Where one turn sends some rows of the set: a few examples, then the rows asked
kaso: [ -1 -31   6  -4 -17   8   5   6  15  18   7   5   4 -12 -24  -6   1  -3
  -7  24  14 -19   3   3  11  -8   5   5  14 -11 -23  12   4  10   5]
Bap: [  2 -10  -3  -3  -3  22  -1  -1  22 -10 -11  -8   1 -13  14   9  -5  -9
  21   5  -4 -15  11 -22 -12  -3  -1  20  -8   9 -10  11 -14  -2  -6]
mas: [  0  13   8  -5   1   4  -7   5 -28   8 -24   9   5  19  -2  -2 -10 -15
  -8  15  -9  -7   3   8  28   7 -18  -1   4 -32  10  11 -17 -20 -11]
siseg: [  0 -23  -5  -3 -13  13  21   5  16  20  -6  10   1 -13 -19  -4  -4  -6
  -3  26  12 -17  13   9  10   4   4   8   5 -11 -28  16   9   5   2]
rif: [-14  15   6   2  13 -24 -11 -12   3  -6   8  -2   6  -5  -2 -15 -17  14
  -2   2 -10  -2  11  -1  -9  11  -4  -1 -23   4 -23   2   0  15   3]
sof: [ 14  21   8  10  -1  18 -10  -7 -10  -3   6  10  -3  -9  15  10 -10  12
   5  10  -7   9 -19   3 -23   1   9  -5   3   8  25  32  -4  -6  23]
loka: [ 11  -2  22  -8   2   0  -7 -16 -17  -3 -11   0 -26  25  -6 -17  11   6
 -10 -20   5  -3 -10  15  23  18   0  -6  -9 -12  23   0  14 -19  -6]
luni: [ -3  12   7  -1  -2   4   0   3 -33   4 -21  12  12  19   0   1  -6 -16
  -5   9  -2  -7   7   6  34   8 -11  -1   1 -34  10   3 -21 -19  -6]
vuka: [ -3 -32   5   0 -20   7  10   6   9  14  11   7  10 -12 -21  -5   5  -4
  -4  18  19 -19   5   3  15  -7  13   3  10 -14 -22   4   2  11   7]
fufu: [-13  12   5   2  13 -25 -11  -7   0  -8  13  -1   6  -2   0 -14 -14  14
  -1   2 -10  -3   8   3  -9  10   0  -7 -27   0 -19  -1   1  18   0]
givu: [  5 -15  -3  -7  -1  21  -9  13  18 -13  -3  -9  -5  -4  18   8  -4  -9
  22  11 -10 -15   2 -13 -17  -6   3   3 -14   0   1  12  -5   3 -18]
kep: [  8  16  10  17  -8  11   4 -10 -12   4   5  18  12   1  16   6  -2   5
  20   7   8   5 -28  -1 -15  -2  17  -8  -3   8  24  14  -5 -16  32]
Gazaf: [-16  13   5   4  12 -24  -7 -12  -1  -9  11   0  10  -4   0 -13 -14  13
   0  -2  -6  -3  12  -1  -6  12   1  -2 -26   2 -23  -4  -2  16   4]
pom: [ -2 -26  -7   0 -15  11  25  10   7  14   2  13   7 -10 -15  -1   2  -6
   2  20  19 -17  13  12  14   5  16  -1  -3 -17 -23   6   8   8   1]
nunuk: [  0 -16  -6   1  -5  21   3   7  11 -18   0  -5   6  -8  21  12   3 -11
  27   0   2 -15  10 -18  -7  -2  13   7 -18   0  -2  -1 -13   2  -9]
mupen: [  4   2  20  -1  -2   1   5 -28 -17  -3 -17   4 -17  17  -9 -15  14   5
  -8 -29  14  -3   2   6  31  22   1   8  -6  -5  14  -7   4 -23   7]
vefa: [  9   4  23  -8   3   1  -6 -28  -7   4 -24  -2 -28  16 -14 -19   6   6
 -14 -18   3  -3  -4   8  22  19 -12  12   2  -1  13   9   9 -25   2]
Vit: [ 11   5  26  -8   0   1  -9 -13 -18  -3  -8  -4 -24  22 -11 -16  16  10
  -9 -21   6  -3 -11  14  23   9  -1  -4  -6 -16  24  -2   5 -20  -9]
teto: [  9  24   7  15  -5  18  -1 -17  -9  -3   1  12   5 -16  13  12  -8  11
   7   3   0   9 -10  -5 -17   4  10   7   5  13  18  28 -13 -10  33]
meli: [ 11  17  13  12  -4  11  -5  -7  -5   9   1  14   3   2  13   2  -7   6
  16  15  -1   5 -33   2 -21  -4   7  -8   2  11  25  24  -1 -16  27]
Tigal: [  8  20  12  16  -7  12   3 -17  -4   9  -5  16   9  -4  11   3  -7   6
  16  10   6   5 -25  -6 -17  -1   7   4   5  16  17  21  -7 -19  36]
nika: [  0 -34   5  -4 -17   7   4  12  10  15  13   6   5  -8 -20  -6   3  -4
  -5  23  14 -19   0   7  11  -9  11  -4   9 -17 -18   8   8  13   1]
rop: [ 10  11  29  -9   2   3  -8 -25  -8   4 -20  -6 -26  14 -18 -18   9  10
 -14 -20   3  -3  -5   7  21  10 -13  12   4  -5  14   7   1 -25  -2]
gemu: [  3 -27  -5  -6 -11  12  15  15  11  17   2  10  -2  -7 -16  -5  -2  -5
  -2  29   9 -17   6  17   7   2   9  -5   0 -18 -19  15  15   9  -7]
tata: [ -3  16   8  -2  -1   5  -1  -3 -27   8 -29  11  10  15  -4  -1 -10 -16
  -9  11  -4  -8   9   2  33   8 -19   8   7 -28   4   9 -23 -22  -4]
Pebad: [ 10  19   5  15  -6  17   0  -9 -17  -8  11  14   7  -9  19  14  -3  10
  10   0   3   9 -14   1 -16   3  21  -7  -3   5  26  20  -9  -6  27]
fivom: [  5   8  25  -1  -3   1   3 -25 -17  -3 -14  -1 -15  15 -13 -13  17   9
  -7 -31  15  -3   0   5  30  13   0  10  -3  -9  15  -9  -5 -24   3]

loka -> mupen
luni -> tata
sof -> Pebad
Now these:
Bap -> givu
fivom -> rop
meli -> kep
vuka -> kaso
fufu -> Gazaf
pom -> siseg

